In the data rows, the value 128 means zero.
Here is a table of points, one per row:
[129 146 147 146 133 145 143 140 136 126 131 162 143 144 143 119 152 128 144 128 151 093 128 141 140 104 126 120 149 119 145 134 140 140 131 143 153 127 135 108 144 156 130 132 127 179 159 177 166 075 137 144 170 150 178 170 066 154 128 162 145 130]
[126 137 139 128 118 130 156 123 124 149 118 112 153 124 105 130 149 135 120 130 144 130 153 155 169 164 160 114 161 125 161 135 134 203 153 213 114 163 126 084 123 156 142 175 129 131 143 113 117 146 139 142 151 136 132 105 125 120 127 144 124 133]
[124 124 154 153 146 159 198 158 156 142 119 156 124 132 138 124 114 135 151 138 124 152 124 153 130 125 115 129 129 139 138 120 136 152 136 124 141 152 119 130 137 175 137 119 217 139 169 110 190 159 157 189 131 113 132 138 155 167 117 138 136 148]
[124 126 121 136 132 146 112 109 118 133 132 100 143 145 115 133 142 141 139 127 112 117 123 155 114 123 128 127 119 141 118 117 123 118 095 121 135 163 152 129 210 160 230 153 184 138 140 143 099 118 132 135 145 149 137 131 132 118 146 143 149 136]
[153 117 147 114 145 117 139 144 150 109 126 147 163 147 196 179 124 131 132 134 125 159 133 123 134 106 132 157 121 105 123 137 145 153 124 139 121 154 144 117 117 152 155 157 132 156 151 198 125 130 175 154 141 115 139 116 138 123 165 096 094 140]
[127 134 117 125 128 107 119 144 125 156 134 138 096 130 140 137 156 159 129 221 178 119 170 141 140 133 112 117 109 142 141 139 134 137 134 111 150 121 129 140 120 141 115 144 177 188 141 150 107 147 132 121 147 121 105 122 137 102 108 130 105 142]
[124 127 132 142 122 116 116 124 124 133 152 139 130 117 140 132 140 135 137 130 127 177 191 123 080 171 148 182 163 095 167 133 157 138 109 141 140 165 152 111 166 142 104 127 159 133 117 145 136 138 124 119 125 128 161 151 127 158 115 150 122 124]
[127 145 125 126 134 133 107 127 143 141 138 130 130 133 122 129 164 127 157 132 128 146 131 145 146 160 152 144 142 149 143 119 129 145 139 129 145 124 120 142 138 126 168 100 115 146 188 194 216 212 145 138 098 148 134 098 100 105 130 141 124 149]
[127 147 125 119 130 129 124 143 156 131 132 150 111 131 165 171 113 169 145 140 137 186 128 127 161 130 136 116 132 125 134 148 130 142 135 137 142 139 126 126 160 128 120 128 142 126 127 101 135 171 145 173 168 248 161 170 115 114 130 108 143 138]
[139 128 133 124 134 135 126 127 127 138 129 118 133 139 128 142 127 144 143 132 143 124 108 100 099 133 154 171 150 245 141 187 163 220 125 128 162 136 095 106 130 128 127 147 139 136 123 137 151 120 125 137 119 131 135 156 144 137 160 122 153 148]
[148 141 140 135 136 132 137 136 136 143 139 134 148 128 137 142 134 140 127 128 135 136 137 134 148 136 139 146 134 129 146 137 137 135 155 143 155 134 136 227 189 148 126 255 171 138 133 157 202 148 131 141 127 143 138 139 126 131 133 143 132 146]
[147 141 139 144 140 141 135 133 132 142 143 129 142 141 128 135 142 134 129 139 144 138 148 136 131 141 133 133 130 138 131 134 136 145 139 134 139 142 128 133 132 136 143 130 145 135 130 177 197 185 123 114 255 157 171 148 217 143 184 164 133 129]
[134 130 134 142 130 111 126 135 126 122 168 143 138 108 142 142 086 146 118 116 117 166 175 232 213 128 121 153 170 203 129 130 132 130 133 135 127 142 150 120 130 141 121 133 141 140 124 146 149 119 120 108 128 124 135 131 138 132 134 147 143 127]
[132 124 129 125 127 127 121 131 133 124 126 138 150 131 130 119 172 129 127 159 169 145 183 116 183 081 122 128 166 113 152 201 144 132 153 136 121 136 122 153 160 113 161 108 150 110 118 115 156 136 135 144 122 121 120 126 142 154 163 126 144 110]
[139 140 139 160 144 153 146 153 140 141 144 149 120 149 141 129 119 145 134 145 139 117 141 141 105 114 136 122 163 150 140 178 159 109 123 169 139 134 225 110 140 145 159 180 113 166 156 138 151 219 153 134 133 130 123 160 139 147 143 120 173 135]
[121 133 143 148 141 138 127 129 141 126 135 142 127 159 134 155 138 120 129 130 158 157 129 130 123 170 133 131 155 157 123 155 128 123 255 137 114 145 130 140 129 148 155 143 181 147 149 170 105 145 136 112 130 142 140 158 123 168 146 131 137 124]
[130 121 136 123 122 138 140 125 138 134 120 123 123 132 130 114 128 146 141 154 212 183 171 201 127 170 186 126 098 106 107 120 130 139 120 124 144 119 135 144 129 132 145 142 108 134 144 136 154 111 130 146 122 119 144 167 147 157 177 100 174 161]
[119 125 125 130 159 122 139 175 168 180 151 138 130 102 116 110 138 143 152 128 104 125 146 148 110 118 116 106 109 134 139 145 160 117 176 175 172 174 104 154 137 130 134 129 106 137 128 150 116 124 162 146 113 131 177 154 173 112 165 155 146 119]
[138 119 133 150 131 136 118 125 123 122 132 125 153 155 123 130 140 133 133 133 134 113 137 142 147 132 147 131 141 130 142 134 140 135 133 143 128 130 150 137 122 140 130 136 137 157 153 153 155 118 138 155 098 229 130 162 242 174 105 145 104 160]
[144 122 107 131 120 158 106 107 119 136 127 139 121 146 155 145 105 154 141 146 110 130 104 136 170 146 138 185 148 099 183 133 157 129 185 145 196 118 123 130 134 135 150 138 121 134 150 114 131 125 142 143 155 109 137 125 162 145 112 133 173 155]
[151 135 143 143 130 120 141 135 124 168 225 134 217 186 136 168 177 212 248 161 174 166 106 155 138 131 133 130 147 130 139 137 140 140 143 144 137 144 142 134 138 145 133 139 145 139 136 134 139 139 137 138 137 129 136 137 140 141 135 134 140 133]
[147 161 142 152 172 199 144 151 159 187 103 142 138 203 147 208 166 157 201 126 116 127 252 163 164 148 143 159 135 155 143 142 138 149 137 134 142 131 131 136 143 133 142 143 137 137 136 142 132 129 132 134 136 138 137 141 141 137 134 139 139 143]
[169 156 167 133 140 144 165 184 169 126 148 150 147 163 166 146 193 157 079 145 146 145 100 188 137 173 178 154 139 155 145 178 154 114 124 154 172 158 129 141 155 115 149 121 144 142 131 133 133 126 124 126 142 139 132 117 141 143 111 138 124 134]
[138 165 153 149 148 098 149 164 154 175 129 131 122 128 119 145 128 130 142 134 129 125 104 131 166 152 176 167 177 112 163 138 105 145 118 103 102 103 136 149 151 127 128 129 152 162 151 152 103 140 150 151 132 124 128 175 165 131 188 174 159 121]
[148 120 136 154 137 149 135 155 128 148 134 150 134 122 119 119 128 148 151 132 156 135 144 061 205 195 152 140 133 174 118 137 151 094 104 155 147 163 177 154 123 143 142 132 156 141 140 151 125 129 148 154 144 134 167 118 127 153 146 114 144 136]
[136 138 141 092 134 149 140 121 135 107 131 134 132 127 167 177 170 146 131 148 150 166 137 115 140 131 119 118 123 152 123 116 130 141 114 125 134 118 137 139 123 149 146 156 115 139 149 119 121 153 150 128 113 131 183 133 157 179 134 239 158 110]
[138 137 141 139 139 138 142 138 137 134 138 136 139 134 141 134 137 135 135 141 137 139 138 143 136 132 140 137 131 148 131 131 135 255 184 149 180 143 250 226 175 144 143 095 126 138 134 133 122 129 137 140 147 137 142 134 137 135 131 139 128 130]
[136 130 136 162 143 139 136 144 140 127 139 153 134 141 149 135 139 142 144 146 141 136 134 131 135 131 129 134 140 133 134 143 140 130 146 149 139 147 150 132 140 134 125 132 134 120 121 122 124 137 124 127 128 143 126 123 129 140 209 216 129 255]
[133 119 142 133 132 130 151 125 123 118 134 129 158 126 136 106 161 115 161 155 138 105 159 186 135 145 147 204 150 179 138 125 144 115 148 112 125 117 131 155 124 123 128 143 116 114 123 119 105 181 183 187 169 166 165 151 109 140 133 138 113 138]
[137 128 130 131 112 125 128 126 137 243 170 173 208 198 168 136 124 091 066 128 126 128 143 124 131 134 128 123 123 141 124 116 131 140 129 125 135 127 129 139 131 140 129 126 135 133 131 124 133 152 135 146 130 143 144 138 127 143 136 139 165 148]
[201 210 144 220 191 159 141 113 123 090 135 121 165 141 150 114 140 144 113 165 137 155 146 120 135 136 148 121 134 137 138 111 143 135 140 137 144 141 112 141 133 157 127 124 129 137 125 134 130 142 131 152 120 131 128 148 137 101 141 133 153 120]
[117 141 135 130 124 112 134 136 183 123 133 170 125 170 140 106 133 101 177 129 138 157 141 117 125 134 164 137 160 164 149 136 139 114 126 128 132 131 132 168 132 192 158 146 099 123 149 093 133 112 118 101 158 130 115 125 152 101 117 132 101 129]
[093 128 125 133 198 239 171 152 153 156 230 123 150 118 132 132 124 123 107 149 152 143 127 122 146 135 148 155 141 123 142 134 133 143 133 118 129 117 135 128 134 131 140 142 126 131 132 134 134 127 128 124 135 143 126 137 134 123 135 127 104 133]
[154 187 160 094 130 129 152 144 141 126 149 124 143 105 112 155 160 128 134 114 122 129 143 118 132 130 112 125 140 136 144 121 127 132 144 119 110 136 139 143 133 131 146 127 131 138 129 133 140 131 151 122 148 115 145 167 156 139 083 090 174 217]
[115 109 123 130 130 144 138 147 148 094 137 108 141 192 115 104 112 155 146 121 089 132 134 130 130 136 153 105 114 117 117 159 128 145 124 120 106 132 131 154 116 093 094 137 136 132 125 159 125 143 131 139 154 118 127 117 115 142 105 159 168 135]
[142 163 151 091 129 131 158 134 116 120 133 104 132 153 104 165 120 111 151 101 129 109 123 132 138 128 119 138 110 118 124 120 143 100 136 158 189 123 141 137 132 150 108 115 139 138 110 115 135 156 096 137 125 133 100 141 126 150 170 123 103 115]
[079 105 123 181 126 125 150 140 133 126 109 160 150 123 163 202 172 188 120 132 133 101 120 125 115 142 135 120 140 142 135 096 119 122 138 132 117 124 148 138 130 117 122 131 116 100 119 125 162 128 122 127 132 120 128 138 141 117 144 112 132 115]
[190 118 185 143 155 171 134 146 127 175 082 145 146 111 143 116 109 118 172 155 148 142 108 140 126 141 111 126 151 120 108 130 130 136 142 119 117 133 142 115 155 107 121 139 120 122 104 136 141 135 125 096 129 145 131 112 138 116 109 139 128 120]
[196 164 137 201 139 136 114 131 143 165 163 144 086 124 115 140 140 145 134 095 136 131 126 146 116 107 118 133 103 127 139 142 120 150 128 127 117 120 133 139 107 117 140 149 129 113 154 115 125 128 141 133 140 139 155 106 117 177 137 122 106 125]
There is one direction along which these points spread out most. Where along it does each point below lie, from 0 to 99? The average is 50, and the first point in the table lies past the average. One standard deviation of the points above along it is 16.
[147 161 142 152 172 199 144 151 159 187 103 142 138 203 147 208 166 157 201 126 116 127 252 163 164 148 143 159 135 155 143 142 138 149 137 134 142 131 131 136 143 133 142 143 137 137 136 142 132 129 132 134 136 138 137 141 141 137 134 139 139 143] ~ 0
[121 133 143 148 141 138 127 129 141 126 135 142 127 159 134 155 138 120 129 130 158 157 129 130 123 170 133 131 155 157 123 155 128 123 255 137 114 145 130 140 129 148 155 143 181 147 149 170 105 145 136 112 130 142 140 158 123 168 146 131 137 124] ~ 57
[136 130 136 162 143 139 136 144 140 127 139 153 134 141 149 135 139 142 144 146 141 136 134 131 135 131 129 134 140 133 134 143 140 130 146 149 139 147 150 132 140 134 125 132 134 120 121 122 124 137 124 127 128 143 126 123 129 140 209 216 129 255] ~ 52
[129 146 147 146 133 145 143 140 136 126 131 162 143 144 143 119 152 128 144 128 151 093 128 141 140 104 126 120 149 119 145 134 140 140 131 143 153 127 135 108 144 156 130 132 127 179 159 177 166 075 137 144 170 150 178 170 066 154 128 162 145 130] ~ 56
[127 134 117 125 128 107 119 144 125 156 134 138 096 130 140 137 156 159 129 221 178 119 170 141 140 133 112 117 109 142 141 139 134 137 134 111 150 121 129 140 120 141 115 144 177 188 141 150 107 147 132 121 147 121 105 122 137 102 108 130 105 142] ~ 46
[134 130 134 142 130 111 126 135 126 122 168 143 138 108 142 142 086 146 118 116 117 166 175 232 213 128 121 153 170 203 129 130 132 130 133 135 127 142 150 120 130 141 121 133 141 140 124 146 149 119 120 108 128 124 135 131 138 132 134 147 143 127] ~ 48
[144 122 107 131 120 158 106 107 119 136 127 139 121 146 155 145 105 154 141 146 110 130 104 136 170 146 138 185 148 099 183 133 157 129 185 145 196 118 123 130 134 135 150 138 121 134 150 114 131 125 142 143 155 109 137 125 162 145 112 133 173 155] ~ 59
[201 210 144 220 191 159 141 113 123 090 135 121 165 141 150 114 140 144 113 165 137 155 146 120 135 136 148 121 134 137 138 111 143 135 140 137 144 141 112 141 133 157 127 124 129 137 125 134 130 142 131 152 120 131 128 148 137 101 141 133 153 120] ~ 43
[124 126 121 136 132 146 112 109 118 133 132 100 143 145 115 133 142 141 139 127 112 117 123 155 114 123 128 127 119 141 118 117 123 118 095 121 135 163 152 129 210 160 230 153 184 138 140 143 099 118 132 135 145 149 137 131 132 118 146 143 149 136] ~ 64
[151 135 143 143 130 120 141 135 124 168 225 134 217 186 136 168 177 212 248 161 174 166 106 155 138 131 133 130 147 130 139 137 140 140 143 144 137 144 142 134 138 145 133 139 145 139 136 134 139 139 137 138 137 129 136 137 140 141 135 134 140 133] ~ 0
[138 119 133 150 131 136 118 125 123 122 132 125 153 155 123 130 140 133 133 133 134 113 137 142 147 132 147 131 141 130 142 134 140 135 133 143 128 130 150 137 122 140 130 136 137 157 153 153 155 118 138 155 098 229 130 162 242 174 105 145 104 160] ~ 63
[124 124 154 153 146 159 198 158 156 142 119 156 124 132 138 124 114 135 151 138 124 152 124 153 130 125 115 129 129 139 138 120 136 152 136 124 141 152 119 130 137 175 137 119 217 139 169 110 190 159 157 189 131 113 132 138 155 167 117 138 136 148] ~ 59
[079 105 123 181 126 125 150 140 133 126 109 160 150 123 163 202 172 188 120 132 133 101 120 125 115 142 135 120 140 142 135 096 119 122 138 132 117 124 148 138 130 117 122 131 116 100 119 125 162 128 122 127 132 120 128 138 141 117 144 112 132 115] ~ 39
[115 109 123 130 130 144 138 147 148 094 137 108 141 192 115 104 112 155 146 121 089 132 134 130 130 136 153 105 114 117 117 159 128 145 124 120 106 132 131 154 116 093 094 137 136 132 125 159 125 143 131 139 154 118 127 117 115 142 105 159 168 135] ~ 57
